128 stands for zero in the data rows.
Two rows play each game, the first against the second. How much does the first row win by? 20 is about a draw, 40 a big win and 0 a big loss. Wins can go round in a circle: one row can beat a second, the second a third and the third the first. Each row has two weighted sums of its numbers, A and B, taken from their middle values. A row wins by its A times the other's B, less its B times the other's A.
[122 173 149 123 119 128 127 140 152  91  93 109 100 120 118 131]
[ 96 158 164 126 126 110 147  96  87 101 120 105 117 114 136  91] >> 19
[106 149 191 126  90 147 110 119 127 159  43 111 111 184 164 145]
[157 124  85 146 126  96 114 100 118 101 136 125 142 131  94 162] >> 25
[ 80  93 154 122 153 111 157  82  94 168  91 155 120 153 169  78]
[111 125 136 127 115 132  84 155 172 179 111 110  92 159 146 170] >> 15
[169 120  74 130 166 134 153 132  95 108 196 159 167  95 106 112]
[117 151 150 133  90 117  90 154 152 154 102 106 124 144 128 161] >> 23
[105 111 153 117 110 154 113 138 157 183 103 138 110 171 164 167]
[ 84 146 151  89 119 155 104 181 177 162 118 109  63 131 151 138] >> 17
[131 167 141 135  71 123  79 163 144 123 104  98 152 152 127 161]
[145 174 147 137 120 141 129 122 132 111 109 142 116  89 128 146] >> 3
[130  88 148 133 188 101 202  78 110 131 101 199 140 111 130  83]
[ 88 132 151  90 110 151 110 196 157 180 150  69 117 170 167 135] >> 21
[121 126 112 111 100 104 107 150 164 124 133 108 114 118 104 167]
[139 199 169 181 186 162 148  44  57 138  85 158  86  97 158  65] >> 24
[ 83 132 180 122 136 169 114 129 150 190 104 126  94 170 177 124]
[107 121 129  72 141 132 182 147  77 107 172 116 152 146 133 101] >> 25
[130  74  95 120 158  36 192 122  99 128 179 140 197 104 105  84]
[167 160  66 163 134 100  81 149 161 118 138 119 128  63  89 148] >> 17
[147 184 122 173 139 129  99 122 133 117 142 113 125  87 119 123]
[142  86 130  97 135 136 156 136  76 103 158 125 164 149 134 106] >> 26
[ 85 109 157 106 141 151 101 139 161 199 100 116  75 165 167 141]
[155 131 114 168 121  88 112 138 152  99 135 119 134 112  92 135] >> 17
[148 144 102 152 102  93 100 149 150 107 127 105 130  97  97 133]
[154 165 152 185 177 167 141  62  89 119  79 137 122 110 152  67] >> 19
[ 60 162 197 115 162 170 128 102 122 208 101 121  68 173 205 107]
[154 146 105 165 136 115 109 100 108 100 131 132 141  97 102 103] >> 19
[175 111  98 156 120 120 121  98 110  97 131 161 155 128  99 161]
[132 120 130 152 155 123 133  68  87 138 125 148 106 117 119  98] >> 23
[ 73 121 155  75 104 176 116 154 173 177 106 126  79 167 175 159]
[114 209 165 160 116 153  99 122 151 157  88  97  85 120 160 138] >> 24
[ 66  77 212 108 131 148 129 113 122 171  76 132 122 197 174 142]
[147 142  81 129 161  75 157 139 106 109 181 104 143  87 106  73] >> 12
[151 174  96 163 135 110  79 160 160 120 130 108 122  86 108 121]
[ 78 101 192  39  98 154 184 156 110 165 135 139 129 165 172 118] >> 17
[121 165 173 139 100 144 113 126 152 161  59 110  91 147 150 143]
[128 141 121 113  65 116 114 136 147 113 130 135 140 117 111 190] >> 23
[154 119 107 161 117 103 116 124 143 110 150 138 143 111  99 157]
[145 141  99 149 116 106  92 128 139 113 130 111 138 125 108 154] >> 21
[ 81 126 172  82 101 129 132 139 147 162  91 124  92 171 150 156]
[165 129  70 128 152 100 149 156 100 113 195  90 187  92 110 138] >> 25
[118 127 150 137 166 150 143  84  91 121 111 149  91 144 133  98]
[121  76 129  67 144 133 191 126  65 113 157 142 126 128 129 113] >> 30
[ 61 138 171  84 124 129 128 149 169 171  97 102  65 169 161 141]
[ 59 206 190 123 113 151  82 145 147 179 101  60  79 158 183 116] >> 19
[162 121  90 181 138 122 101 135 154 104 133 111 154 115 112 115]
[145 149 114 152 135 129  88 143 146 107 135 108 123 112 109 123] >> 12
[105 150 179 129 114 166 105 129 146 178  42 122  92 174 182 138]
[103 120 127 156 211  94 173  81  92 163 140 166 137 109 146  42] >> 15
[144  62 103 110 159  76 184 156 122 124 191 134 216  95 127  79]
[153 152  94 145 113 126  97 190 173 122 164  76 173 113 124 124] >> 21
[150 109 113 121 143 140 175 113  70 109 177 156 170 108 120 104]
[ 81  96 178 111 137 142 156  86 126 184  89 166  92 185 175 106] >> 5
[152 134 109 153  97 124  82 149 164 133 133 118 146 126 113 191]
[182 134 132 193 149 129 131  77 104 101 109 171 137  80 110 109] >> 20
[139 201 136 160 115 128  86 137 159 156  84  96 101 110 138 148]
[ 88 185 178 108 120 186 108 126 156 168  77 113  68 142 174 156] >> 13
[ 82 136 169  90 111 153 125 150 166 160 107 126  87 163 164 146]
[126 146 131 108  69 125 114 143 150 120 123 131 143 128 124 188] >> 17
[151 121  98 157 131  97 102 135 159 119 147 114 127 110  89 146]
[154 107 116 118 126 125 155 127  80  91 159 148 158 128 103  91] >> 19
[ 29  80 190  67 149 157 160 130 134 183  89 145  67 196 186 115]
[ 80 134 207 112 110 158 117 143 132 168  78 117 114 196 168 133] >> 7
[129 150 126 152 108 116  94 130 139 123 132  97 134 123 113 148]
[129 164 150 147  87 142  95 112 152 159  71 124 108 134 157 193] >> 21
[104 141 165  88  65 142 115 139 150 150 106 128 120 163 145 185]
[163 103  80 130 176 111 150 136  94 116 169 128 167 112 105 110] >> 21
[ 89  72 158  98 175 139 171 142 107 168 119 122 188 180 197  70]
[129 131 131 119  91 159  82 146 168 175 107 136 122 155 153 190] >> 14
[128 136 127 151  92 122  93 141 170 132 120 114 131 134 132 176]
[ 85 133 158  83 121 177 116 151 155 173 112 144  92 163 169 151] >> 21
[168 117  85 173 116 109 102 121 145 109 150 145 154 101 102 152]
[133 138  95 111 110 119 164 148  97  86 162 108 205 119 119 110] >> 22
[137 113 115 107 144 136 150 141  81 104 138 133 155 139 140 113]
[ 48 111 170  79 143 129 152 126 141 187 100 125  61 162 171 118] >> 24
[168 141 164 162 154 167 162  59  76 117  91 198 106 123 133 108]
[153 138 102 155 117 119 108 106 103  94 115 146 153  96 108 126] >> 21
[ 97 115 150  87 113 151 146 160 128 177 127 124 133 171 182 127]
[ 76  59 157 104 173 144 146 103 130 203  95 154  89 176 169 111] >> 30
[143 157 117 156  83 110  95 139 159 116 121 113 148 127 122 178]
[160  99 120 126 178 143 171  92  68 113 166 169 150 125 116  86] >> 20
[141 177 115 156 126 147  78 152 157 138 123 122 128 114 128 160]
[152 146  94 133 129 102 146 134  90  96 188 102 182  77 120 108] >> 8
[152 137 104 153 170 141 126 106  98  97 118 165 135 126 111  98]
[161 147 118 157 165 147 144  82  80 104 129 178 113 107 107  79] >> 21
[158 135 112 154  97 102 104 131 155 113 133 121 153 130 114 179]
[118 115 109  74 142 108 177 138  94 114 178 114 122 124 123 103] >> 13
[116  72 150  66 128 137 188 136  79 104 153 144 151 162 127 108]
[118 142 148  97  66 118 102 161 147 135 113 115 123 133 114 174] >> 25
[ 97 145 155  96  88 141 109 144 163 142  76  99  91 159 164 188]
[150 105 110 162 129 116 109 124 152 107 144 127 150 118 100 170] >> 20
[ 84  86 176  86 127 147 146 160 130 161 124  87 155 177 190 101]
[181 141  71 171 128 116  99 111 132 101 140 157 148  75  85 158] >> 14
[160 156  82 157 133 115  68 159 174 132 131 113 127  99 105 159]
[123 102 134 115 106  98 126 184 164 130 169  81 127 141 122 136] >> 20
[142 106 126 131 132 132 146  83  98 103 143 177 143 115 111 146]
[142  85 109 118 145 115 162 155  76  76 168 104 201 146 104 126] >> 19
[145 111  79 150 136 110 115 124 138  95 121 134 121 106  98 112]
[111 111 166 120 114 156 101 140 159 174 106 127 101 163 157 149] >> 16
[132 141 104 155 149 104 125  96 112 124 141 129 101  97 101  91]
[142  85 113  82 132 124 183 145  89 101 172 157 140 105 102 100] >> 25
[126 131 122 131 191 127 162 116  79 144 161 138 105 128 130  61]
[169 105  65 123 143 110 127 161 105  93 169 119 204 129 115 146] >> 26
[168 159  85 171 121 114  89 120 139 119 138 138 149  84 104 154]
[120 158 123 107  81 104 111 161 156 114 123 115 128 124 101 166] >> 17
[179 142 116 169 125 134 130  95 114  91  97 155 143 115 104 157]
[184 109 105 162 150 108 151  75 112 118 111 171  99  97 105 102] >> 21
[123  97 132  62 105 123 177 141  70  82 162 128 176 119 123  87]
[111 167 166  99  90 137 123 133 146 149  63 119  89 141 141 169] >> 20
[112 114 119  76 155 126 188 133  79 111 174 126 108 106 121  87]
[137  90  93  73 104 103 172 153 102  89 179 141 168 150  97 137] >> 10
[155 113  78 125 167 115 164 134  87 108 178 149 161  94  93 107]
[150 101 107 158 141  99 107 122 137 116 138 119 139 111  95 154] >> 21
[102 167 134 104 106 118 102 155 155 122 127  90 106 123 123 146]
[171 101  71 116 151  89 137 160 127 102 175 134 165  81  95 113] >> 25
[ 80 127 164  78 115 174 129 155 164 174 110 139  84 163 162 150]
[133 116 121 145 119  99  90 148 160 130 120  99 127 141 110 162] >> 18
[116  88 119  64 163 128 196 145  90 101 165 131 124 106 121  62]
[106 103 134  85 119 168 118 191 162 186 152 111 119 167 169 150] >> 18
[151 141 125 166 176 133 134 110  77 113 133 154 135 121  98  95]
[171  68 108 132 146 107 159 130 105 102 193 141 191 119  91 149] >> 19
[138 121 122 130 149 146 172 104  59 124 166 148 156 135 133  95]
[152  61 138 136 153 137 161 118  91 113 151 131 189 160 129  94] >> 3
[132 173 130 155 110 128  81 144 172 141 119 106 120 113 135 157]
[ 66 158 176  83 110 161  97 167 157 162 102  80  92 164 169 152] >> 22
[109 132 151 134 103 148 104 141 163 155 114 116 110 164 144 162]
[148 150 107 147 154 163 135  90  86 112 122 179 104 122 120  91] >> 22
[142 116 146 138 133 141 138 110 117  86 121 145 146 109 108  89]
[ 92 136 138  93 128 138 185 112  72 104 155 101 154 117 155  61] >> 30
[165 111  64 137 165  96 141 136  92 111 187 125 195  79  97 127]
[151 102  80  99 128 115 155 163 126 104 199 141 166 111 107 149] >> 23
[142  67 111  66 133 117 180 140  82 101 167 157 149 127 112 115]
[136 120 132 142 155 150 117  86  92 124 101 163 124 124 120 119] >> 19
[102  98 137 124 146 167 116 118 155 185  82 145 115 152 183  89]
[128 123 141 142  92 107 107 145 152 113 119 102 136 147 105 150] >> 25
[122 151 151 133 126 157  91 156 175 164  79 109  82 149 144 155]
[151 112  98 161 136 110 112 116 141 107 148 133 148 117  97 151] >> 20
[135  96 111 121 145 108 146 104 133 114 143 147 102 113 104 121]
[156  88 104 123 124 117 139 135  92 106 161 126 186 138 115 138] >> 19
[126 140 124 155 100 119  94 146 172 131 123 106 126 126 130 159]
[146 195 124 173 101 150  79 143 178 129  62  85 133 124 152 141] >> 22
[138 156 173 147  77 144 114 120 144 144  74 133 129 153 148 175]
[143  86 122 103 159 133 169 126  74 123 161 145 146 138 113  76] >> 21
[125 133  98 120 117  95 110 155 160 121 136 116 122 105 108 166]
[165 116  98 174 117 105 118 100 121  98 145 152 160 103  95 153] >> 19
[192 128 124 187 137 124 131  87 118  86 103 182 142  89 108 129]
[153 128  85 168 117 130 106  99 124  96  97 131 160  94 129 111] >> 34
[139 124 103 147 111 113 134 108  97  97 129 141 158 132  92 118]
[109 144 131 133 112 130  86 155 163 135 121  77  99 140 123 137] >> 22
[121 143 145 117  83 110 135 117 146  93  84 111 117 139 114 164]
[134 152 119 139  85 121  78 150 159 120 109 112 147 131 124 182] >> 16
[106 135 151 140  89 139  89 144 174 166  88  91 132 171 171 142]
[140 113  98 128 127 127 141 125 137  81 132 150 127  99 102 122] >> 27
[147 133 107 157 132 118 112 118 142 121 146 124 139 120 104 146]
[118  96 123 103 162 127 167  89 102 127 127 171  91 141 113 115] >> 18
[147 152  94 166  94 126  60 162 182 124 112  92 155 101 124 153]
[138 169 131 152  96 132  83 149 157 122 123 122 127 123 123 170] >> 13
[123 158 147 130 128 132 149  84  91 100 100 146 114 106 123 103]
[183 144  78 178 144 109 116 101 126 101 142 158 166  95 100 129] >> 22
[ 98 137 155 123 107 145  84 171 177 151 102  88  96 151 156 141]
[160  76  97 129 129  77 142 152 127 110 188 117 167 124  87 141] >> 15
[176 129  93 176 172 126 126  84 104 119  88 172 121 103 111 123]
[140 105  86  95 129 125 163 174 141  95 182 130 137 115 113 124] >> 20
[145 174 133 151 101 129  97 142 151 128  67 107 110 120 128 162]
[ 37 131 200  40 169 145 169 152 128 210 147  98  58 176 197  76] >> 21
[ 80  86 163  85 161 109 209  51 107 171  65 177  58 173 167  89]
[152 124 102 156 169 133 128 100 103 111 135 163 102  98 102  84] >> 24
[150 132 100 119 109 133 153 106  94  93 138 181 146 113  96 156]
[148  88  98  72  87 119 169 153  98  82 181 137 172 106 114 157] >> 27
[112  83  90 124 154  66 173 116 148 118 155 158 165  89 108 101]
[126 132 120 119 130  94 120 137 152 120 147 124 122 111 100 147] >> 17
[107 127 149 132  98 137  91 137 164 150 116 110 109 152 146 178]
[125 154 131 153 108 126  95 143 169 137 121 106 133 140 133 170] >> 19
[183 105  58 130 159 117 140 131 124 102 187 154 159 108  95 149]
[137 149 120 131 103 128 134 113 154 103  99 137 102 114 123 162] >> 17
[ 64 176 173 102  86 157  91 150 174 165  95  64  82 147 189 121]
[ 78  73 163  71 201 168 178  92 121 188 108 186  64 161 171  89] >> 24
[136  90  76  82 128 110 150 182 147 108 180 121 125 105 101 115]
[134 161 109 144 122 134  73 169 178 139 132 105 103 103 113 141] >> 26
[ 86 117 152  67  90 141 149 181 150 163 158 111 134 164 163 155]
[162  94 129 167 160 122 135  92 123  98 141 163 146 115 101 130] >> 20
[ 72 150 177 105  84 146 109 160 187 149  91  86 101 159 174 130]
[144 111 103  89 103  85 154 174 126 100 176 120 169 106  81 143] >> 18
[143 130  96 153 132 106  89 141 145 115 130 118 134 118 102 148]
[133 143 110 151 123 134  86 156 176 137 133 101 112 125 130 160] >> 20
[ 43 190 205 123 152 148 124 130 121 210  83  82  59 152 200  43]
[149 138 113 156  91 123  82 144 168 129 134 124 164 124 119 192] >> 19
[129 166 139 129 103 137 133 124 155 102  87 132 110 128 133 174]
[114 127 127 137  92 132  80 151 172 150 117  99 117 142 144 179] >> 20
[ 84 144 187  82  89 154 132 144 140 161  94 131 115 164 158 163]
[ 90 142 178 108 101 159 124 128 131 170  90 136  97 180 163 129] >> 20
[105 122 184 145 169 134 169  66  79 169  68 176 130 127 167  53]
[154 135 114 164 140 128 105 124 139 107 147 134 133 112  98 126] >> 18
[ 76 118 192 134 123 145 124 113 156 171  76 114 106 172 194  82]
[134 130 119 157 135 116 110 137 130  96 129 116 128 110 107 118] >> 10
[137 102 119 117 134 132 154  84 109 103 143 168 115 118 113 114]
[102 137 140 125 111 130  85 145 174 180 119  88  92 142 129 158] >> 27
[143 125  80 130 149 113 155 136  89 119 162 122 150 115 124 107]
[152 125 114 156 109 113  92 143 164 130 136 124 154 132 118 174] >> 24
[154 107 113  93 119 120 183 132  68  77 174 141 203 105 106 142]
[148 147 116 163 120 127  88 153 174 124 140 115 120 118 121 158] >> 32
[169 116  61 159 141 114 121 157 143 100 164 104 200 113 122 124]
[162 129  98 161 127 120 142  72  84 105 135 169 139 106 103 108] >> 29
[177 147  75 182 128 115  85 119 146  95 122 119 163  91 105 129]
[110 132 153 114  92 127 114 152 168 128 123 123 120 141 128 176] >> 18
[122 142 192 139  91 146 120 117 144 153  67 129 107 162 173 169]
[159 154 119 177 126 131 107 125 152 111  99 124 120 116 124 156] >> 18
[160 136 110 159 105 106  97 124 140 109 130 129 142 113 110 175]
[158 105 114 144 119 110 126 106 108  88 129 149 151 130  92 147] >> 23
[ 96 106 147  79 102 120 129 176 162 177 137  91 101 167 159 139]
[154 161 118 169 122 122 107 129 139  95 141 130 148  98 102 137] >> 20
[126 194 190 173 179 177 158  44  56 139  82 160  81 118 167  75]
[116 149 151 124 103 137  98 157 150 164  99 107 124 160 142 160] >> 21
[158 135 143 170 144 136 159  57  74 109  94 181 126 122 123 105]
[125 142 132 150 165 125 142  72  76 145 122 145 101 114 127  90] >> 26
[152 129 141 158 117 126 125 110  73  91 112 155 180 129 103 119]
[131 131 124 148  98  96  92 143 158 133 127  98 136 130 104 170] >> 19
[ 78  92 151  74 138 128 158 169 113 167 133  92 149 174 176 122]
[143 126 112 155 125 131  91 151 166 121 139 116 125 117 115 156] >> 17
[ 67 127 180  74 101 152 151 113 141 175  94 147  90 174 175 146]
[ 96 137 159 118 144 178  97 140 169 196 110 126  80 158 175 134] >> 15
[146 150 114 166 140 100 121  97 140 125 104 102  92 114 112 137]
[143 113  79 111 134 118 143 143 107  95 156 118 146 136 114  85] >> 8
[127 123 161 130 106  66 177  99 130 123 105 159 173 100 123 118]
[ 83  80 175 121 153 113 179  87 111 181 103 152  96 157 154  56] >> 27
[143 104 106 130 122 144 143 116 101 122 151 114 172 130 140 105]
[ 93  98 128  99 163 158 149 159 118 170 129  98 182 150 199 100] >> 1
[ 51  36 175  24 165 128 202 174 144 210 138 145 147 181 203  73]
[121 108 145  93 126 134 169 138  63 103 156 117 150 136 128  65] >> 29
[162 101  93 155 151 140 129  80 104 118 127 180 137 116 113 150]
[141 131 123 134 132  97 129 147 142  98 146 127 124  92  90 134] >> 25
[138 111  99  87  98 119 151 175 148 109 183 116 158 125 110 167]
[152 186 150 141 122 132 130 123 131  95 104 146 119  98 125 138] >> 35
[105 183 143 133 112 144  64 158 163 152 103  89 111 142 151 153]
[107 138 188 128 102 157 127 101 135 167  66 133  95 180 176 148] >> 32
[120 137 149 143 111 103 102 148 166 140 119  96 110 144 116 149]
[192  89  80 134 141 104 147 142 108  85 183 156 193 101  89 144] >> 20
[162 144 113 162 137 134 135  82  83 102 131 165 163 123 105 148]
[177 112  97 170 119 114 129  89  91  84 131 188 172 101  91 137] >> 20
[114 182 137 120  97 131 112 151 163 113 136 103  85 104 123 148]
[140  79 124 152 197 114 166  64  97 171  82 195 135 111 133  71] >> 15
[151 150 111 189 163 142 108 102 105 109 114 134 159 102 127 100]
[130 147 131 146 129 120  91 157 150 108 129  99 124 114 111 135] >> 13
[145 127 138 161 159 142 130  76  78 123 120 172 131 118 127 103]
[102  36 156 100 181 113 203 112  91 159 154 158 166 143 165  71] >> 23
[148 142  83 148 123 103  79 155 176 138 134 107 122 107 103 166]
[ 86 202 150 117 106 121 118 123 139 142 137  85  93 116 141 140] >> 11
